Read these off the matrix that follows.
1) Which number is the 3rd largest entry?
2) Which number is the last entry, reading row by row?
3) Which number is the entry just left of 0.019?
4) Which number is the entry in the bottom-left corner?
5) Which number is the entry just left of -0.131?
6) Which number is the entry in the top-right corner?
7) Which number is the entry directly below -0.130?
8) Which number is the 1st entry, reading row by row?
[[0.027, -0.016, -0.007, -0.133, -0.131, 0.135, -0.158, 0.047],
 [-0.068, -0.064, -0.207, -0.019, 0.059, 0.012, -0.133, 0.072],
 [-0.023, -0.242, 0.019, -0.133, -0.079, 0.089, 0.050, -0.051],
 [-0.106, -0.230, -0.207, 0.064, 0.110, -0.158, 0.165, -0.016],
 [-0.008, 0.072, 0.023, -0.111, -0.015, -0.130, -0.057, -0.103],
 [-0.134, -0.242, 0.032, -0.115, -0.071, -0.029, -0.164, -0.159],
 [-0.092, 0.049, -0.167, 0.032, 0.017, -0.117, 0.031, -0.033],
 [-0.075, -0.106, -0.097, -0.039, -0.062, 0.023, -0.096, -0.055],
 [-0.049, -0.038, -0.010, -0.065, -0.044, -0.204, -0.076, -0.034],
 [-0.070, -0.138, -0.094, -0.002, 0.140, 0.018, 0.021, -0.092],
 [-0.134, -0.170, 0.073, 0.003, -0.132, 0.068, -0.182, -0.159],
 [-0.128, 0.030, 0.012, -0.013, -0.034, -0.204, -0.182, -0.059],
 [-0.050, -0.129, -0.062, -0.108, 0.037, -0.051, -0.054, -0.013],
 [-0.053, -0.139, 0.079, 0.222, -0.132, -0.098, -0.047, 0.085]]
1) 0.140
2) 0.085
3) -0.242
4) -0.053
5) -0.133
6) 0.047
7) -0.029
8) 0.027

x =
[[ 3.74 -0.52 -0.21 -1.68 -3.34  2.37 -0.53]
 [-0.09 -2.29 -0.22 -0.84 -0.49  2.81 -2.87]
 [ 1.82 -3.09  3.19 -2.26 -0.31  1.60 -1.92]
 [-0.25  3.88 -0.17 -1.80 -1.42  0.35 -1.66]
 [ 2.91 -2.21  0.28 -0.49 -1.58 -2.08 -0.72]
 [ 2.71  1.76 -0.92 -0.95 -2.95 -2.22 -0.20]
 [-3.16 -1.66  0.98  0.26  4.60 -2.36 -1.56]
 [-2.49  3.22  1.94 -1.59  1.60 -2.02 -1.14]
 [-2.46 -2.57  1.46 -1.82  4.74 -2.06 -0.05]]
Indices start at 0.
Give the entry in row 0 and column 0.
Answer: 3.74
Give the entry directly above -2.49.
Answer: -3.16
Give the bottom entry of the column that holds the largest entry.
Answer: 4.74
Give the entry just left of 3.88.
Answer: -0.25
The entry just left of -2.08: -1.58
Give the entry in the bottom-right corner.
Answer: -0.05
The entry just left of -2.36: 4.60
The entry directly above -0.95 is -0.49
Give the minimum.
Answer: -3.34
Give the entry in row 0 and column 1.
Answer: -0.52
Give the entry at row 0, column 2.
Answer: -0.21
Give the entry just right of the largest entry.
Answer: -2.06
Give the entry just left of the centre entry.
Answer: 0.28
The entry directly above -2.02: -2.36
Give the entry just left of 1.46.
Answer: -2.57
The entry in the bottom-left corner: -2.46
Give the top-right entry.
Answer: -0.53
Give the entry just left of -2.26.
Answer: 3.19
Give the entry just left of the largest entry.
Answer: -1.82
The entry directly above the centre entry -> -1.80
Give the entry at row 1, column 0.
Answer: -0.09
The entry at row 2, column 0 -> 1.82
Give the entry just right of 1.76.
Answer: -0.92
Give the entry just right of the smallest entry.
Answer: 2.37
The entry just left of the smallest entry -> -1.68
The entry directly below -0.25 is 2.91
Give the entry at row 1, column 1.
Answer: -2.29
The entry directly below the centre entry is -0.95
The entry just left of 2.81 -> -0.49
The entry in row 1 and column 2 is -0.22

Read these off the row that follows.
1) Read off the entry just right of -1.08.
2) Read off the entry just right of 0.62.
[ 0.62 -1.32 -1.08 -5.38  4.36 -1.82  2.70 -3.70]
1) -5.38
2) -1.32

Read these off the array that follows. Counting starts at 0.
1) Report the bottom-left entry.
2) Report the bottom entry of the column that holds the largest entry.
3) Report the entry at row 1, column 0.
4) Report the centre entry.
5) Report the entry directly above the smallest entry.
6) Report the top-left entry.
7) Report the entry just right of the smallest entry.
8) Report the entry in row 2 and column 0.
[[-1.98  1.97 -0.99  1.83 -2.70 -0.68 -1.05]
 [ 3.73  0.60 -0.46 -3.06  0.83 -0.22  2.53]
 [-3.20  1.97 -0.95  2.85 -3.17 -0.68 -1.85]
 [-2.98 -0.69  0.48  2.43 -0.46  0.25 -2.05]
 [ 0.72  2.64 -1.45 -0.37 -2.33 -0.93  0.81]
 [-4.82 -2.70  1.64  3.79  0.82  0.95 -3.51]
 [ 0.87  2.75 -1.52 -0.48 -2.39 -0.97  0.92]
 [-1.10  4.31 -2.29  1.30 -4.68 -1.51 -0.18]
 [-3.28  0.07  0.08  2.75 -1.33 -0.02 -2.15]]
1) -3.28
2) 0.07
3) 3.73
4) -0.37
5) 0.72
6) -1.98
7) -2.70
8) -3.20
